First come named turns, each shown by rows before and after it. For each pair of rows after them, which turns, in which order, take the first row to the second? The first pair is done for you.
fim (before -> after):
[-17   7   2  10  -1  11 -21  15   5   6  -4  15   9  -4  -8   3  -3  14
   0  -5  10   0   3   2  -3 -15   7   2  16  -4   5 -15  10  -5] -> [-14   8  17   5  11  -2 -11  -1  11 -14 -13   8  19   1   1  -6  -1  -2
  14   0  11   5   9  -2 -16  -7   5  -6   9  -7  -9 -15  -5   0]
[ -2  13  19   5  14   3  18 -11   5 -22  -2  -6  11   3   2  -9  -2  -3
  16  -4  -2   3   7  -8  -6   0  -8  -5   1  -4 -16  -1  -6   0] -> [  6  -4  -6  -4 -19  -8  -4  -9   4  25  -1   0  -7  -3   9   8   1   1
  -7   1   9 -23  15  11   8  -4  13   0   4  -1  -4 -10   5  -5]
[-10   5   8   3  -7 -10 -21   4 -15  10 -17  13  12  -9  -5  10  22  21
   6  -5  14   5  10   3 -31   4   6   2 -19  14   6 -23 -11  -1] -> [-14  10   9   8  -1   0 -18  12 -18   4 -11  16  13  -9 -12   7  20  28
   7 -10   8  11   4  -2 -30   1   0   4 -17  14   9 -21  -7  -1]
[-37 -14 -14   9   5  19  -8  41 -14  38  -2  20  -2  12  22  27 -15  12
 -13 -14  -7  25  -6  11 -20 -14  -9   9  21 -15  16 -15  13 -12] -> [-32  -9  17   3  33  -4  15  12  -3  -8 -20   5  18  23  37   8 -12 -17
  17  -5  -7  38   4   0 -45   2 -14  -6   7 -19 -10 -13 -15  -4]
begu (before -> after):
[ 16 -13 -12 -32  -2  -1  34 -23  -1  11  -3 -11  -5  10   0   0   6 -19
 -10 -15 -17   5 -14   9  15  22  -1  10 -30  14   6  17  -9  13] -> [ 13 -17 -17 -32   3  -8  32 -22   5   6   2 -10   6   7   2  -9  -8 -29
   2  -4 -27  10 -18   8  10  16   3  15 -25   7  -2  13  -9   7]
[ -9  21  13  -3  -5  -3  11 -28   3 -18 -13  13  26   9   5 -29  11  -1
  20  11 -12  11   3   9 -19   9  -2  -2  -7 -10 -19  -5 -17  13] -> [-15  21   4   7  -9   5   4 -14   4 -17  -1  17  32   1  -3 -34  -3   4
  23  15 -23  14  -8   7 -16  -3  -2   5   5 -16 -17  -6  -5   5]
[ -4  18  12  16 -11  16  -7   5 -12  -7   0   5  -2   1   4  -1  -2  -1
  -7  -2  -6  14  16 -13   5   7 -10 -14  22   6  10  -6   2   3] -> [ -2  18  15  11  -9  12  -4  -2 -12  -7  -5   3  -4   4   9   1   4  -5
  -8  -3  -1  13  20 -12   3  13 -10 -16  17   7  10  -6  -2   6]
vete (before -> after):
[-10   6   8   5   0  29   3   3 -20  -1 -14  26  -5  -5 -16   6  13   2
  -8 -11   4  -4  -2   8   0   6  -4   4   7   7   1   3  -4  13] -> [ -8   5   8   9  -2  33   6   7 -19  -5  -8  22  -3  -8 -21   5   8   4
  -5  -9  -3   0  -7   6   4   4  -7   7   8   7   0   5  -1  12]
[ -6   2 -19 -24   1  11   5   6 -13  20   4  12 -20  14  -2  12   8  10
 -16 -16 -11   7  -9  -4   8   6  -6  23  -9   9  23  16  -6   7] -> [ -4   1 -20 -21  -1  12   7   9 -13  18   8  10 -19  13  -5  10   5  11
 -15 -15 -15   8 -13  -5  11   5  -7  25  -9   8  22  19  -4   4]
[-35  -2  -1  -3  30  17  -5 -17 -10  -3  -5  -5  27  20  -9 -12  13   7
   1   2   1  25 -22  12 -44  -9 -13   1  -1   2   1  -2  -1   5] -> [-36  -2  -1  -1  29  18  -6 -14 -10  -4  -2  -6  27  18 -11 -13  10   8
   2   3  -2  26 -25  11 -42 -11 -15   2   0   0   1  -2   2   3]
[ 10   4  24  -5  -8 -19  -5 -12   7  -9 -10  -7   9   1   8  -8   9  -8
  10   4  14  -9  12   7 -13   5  18 -13   3  -6 -15 -13   4   3] -> [ -1   5  17  -1 -11 -12 -19  -2   5   1  -6   3  12  -3   6  -7   3  -1
   5   4  14 -11  10   9 -14  -4  23  -9  17  -9  -9 -22  13  -2]
Zud (before -> after):
[-10 -15  12  14 -27  -8 -21 -12  14  12  13  25 -17   1 -15 -12 -13   9
 -21 -17   2 -22  -9  15   2 -18   9  -6  -8  10   2 -12   6  -9] -> [-18 -22  -5   0 -13 -17 -21 -14  18  13  17  27  -9   4  -5 -21 -23  -3
 -14  -7 -10 -15 -13  16  -6 -17  13   7 -10   4   2  -9  -3 -14]
[-18  17  16   9  18  -4  -7   4  -3   5  11  -5  41 -22   3 -11 -26 -11
  28  10 -12 -13   3  -1 -10 -21  15  20  19 -21  -5 -19 -17 -32] -> [-16  24  32   8  30  -3   5  -4  -3 -11   3  -9  40 -16   3 -12 -15 -13
  32   4  -6  -7   8  -7 -16 -12   8  12  11 -18  -9 -15 -27 -25]
[-21  11  -3   7  10  -4  -1 -10  -2 -23 -15  15  20   7   9  -3 -14  -4
   6 -16   7   6  -8  -1   5 -15  -5   0   9  -2  -7  -8 -13  11] -> [-16  14   5  14   3   0  -2 -10  -5 -24 -17  14  15   5   4   2  -8   2
   2 -21  14   2  -7  -2   9 -16  -6  -7  10   0  -8 -10  -8  13]
[ -3   8  -8  -3  -8  16  16 -14 -41  22  14  24 -15  -1 -31  19   4  -5
   9   3  12  -4  -3 -23  17  -8  -7  20 -11  13  14   2   5 -11] -> [ -7   4 -16  -9  -3  11  16 -13 -38  24  16  25 -12   1 -27  15  -1 -10
  12   7   6   0  -5 -22  14  -9  -6  27 -11  10  13   3   2 -13]
Now pairs of rows:
(two turns a pair)
[  6 -27 -27 -18 -21  -7   4  -7   6  28  12  -7 -16  -1   7   9   9  -7
  -8   2  14 -12  -2  17  11   9  26   9 -11   0   7  -2   9  -3] -> [  3 -26 -25 -28  -2 -15  14 -17  10  13   6 -10  -9   6  17   1   9 -19
   3   6  12  -3   0  13   0  17  22  10 -20  -2   3   2  -6  -1] | begu, Zud
[ 11  -4   6   2   5   3  10   0  10  -8  10 -33  20  -9   6 -16  -7 -20
  25  12 -17   9 -17   9  -2 -12 -25   3 -15 -11 -12  19  -8 -18] -> [ 18   4  32   3  -5  -1   5 -17   1   1 -17 -29   6  -2  15   3  24 -13
   7  -6  21 -10   8  15  -3   2 -21 -24 -20   0 -10   8 -10  -5] | vete, Zud
[  1  17  10   9   5   8  -1  11 -25  -9  -4 -12  11  12  -7  15  25  -2
   9  -7  21  -9  18  -7  11   2  -8 -10   4  11  14  -8   0  11] -> [  0   9  -7   3  -7   2 -11  14 -25  12  -2  -8   4  10  -2  20  23  -2
   0  -2  23 -17  20   2  16   1   3  -4   6  10  19 -12   5   7] | begu, fim
[  7   1  13   8  17   0   7  -8  -3 -43  -7  -4  18   3  -5 -18 -16   6
  17   8   2   1  -3 -20  -7   3   7  -3  20 -21 -14   6  -5  15] -> [ 11   5  26  15   1   2  -3 -12  -9 -30 -19   1   7   2  -5  -4   0  17
   2  -2  23 -14  10 -13  -3   6  12 -20  24 -15 -10  -4   1  19] | vete, Zud
[ -3  31 -28 -20   1 -11   4  16   6 -10  16  -5  11  -1  11 -10  22  -5
  -8  11  -4  -8   5  10 -30 -13  23  26   6 -21  -9  10   3  -3] -> [ -4  33 -26 -19   4  -8   6  17   6 -14  17  -5  13   0  10 -12  21  -5
  -5  10  -6  -6   4   8 -31 -13  21  27   6 -20  -9  11   2  -2] | fim, fim
[ 10 -25  -3   3  11 -30  -9 -18  12   8   5   3   6   1  25  -5  -9 -11
  24   9  -7  -3  18  -4 -16   9  19  12  -4 -21  -5 -12 -18   9] -> [ -3 -21 -15  18   1 -11 -27   6   6  23  18  16   5  -9  12  -2 -20   8
  15   4 -12  -4   9  -5  -8  -9  21  19  17 -22   6 -20   2  -1] | vete, begu
[-11   8  24  14  -8   5  -7  -6   9 -18  -9   1  16  -6   0 -16  -7  -7
  16  -3   8   3   3  -7 -16  -5   7 -13  17 -12  -7 -16   4   1] -> [-11   9  23  19 -19  14 -12   1   5 -10  -6   3   8 -10  -6 -10  -5   3
   8  -8  11  -2   1  -5  -7  -9   7 -14  21  -9  -2 -18  13   1] | Zud, begu
[  5  10  -6  -9   2 -18   0 -11  -6   6 -25   5   0   2   3  -1  -9 -16
   9  10 -26  -3  -8 -13  18   2 -11 -10 -15  31  -5   1   2   3] -> [  4  13   0  -4   4 -15   2  -9  -6  -1 -25   5   2   1  -1  -3 -10 -15
  13   9 -27  -1  -9 -16  16   1 -14 -12 -14  30  -6   1   2   2] | begu, Zud
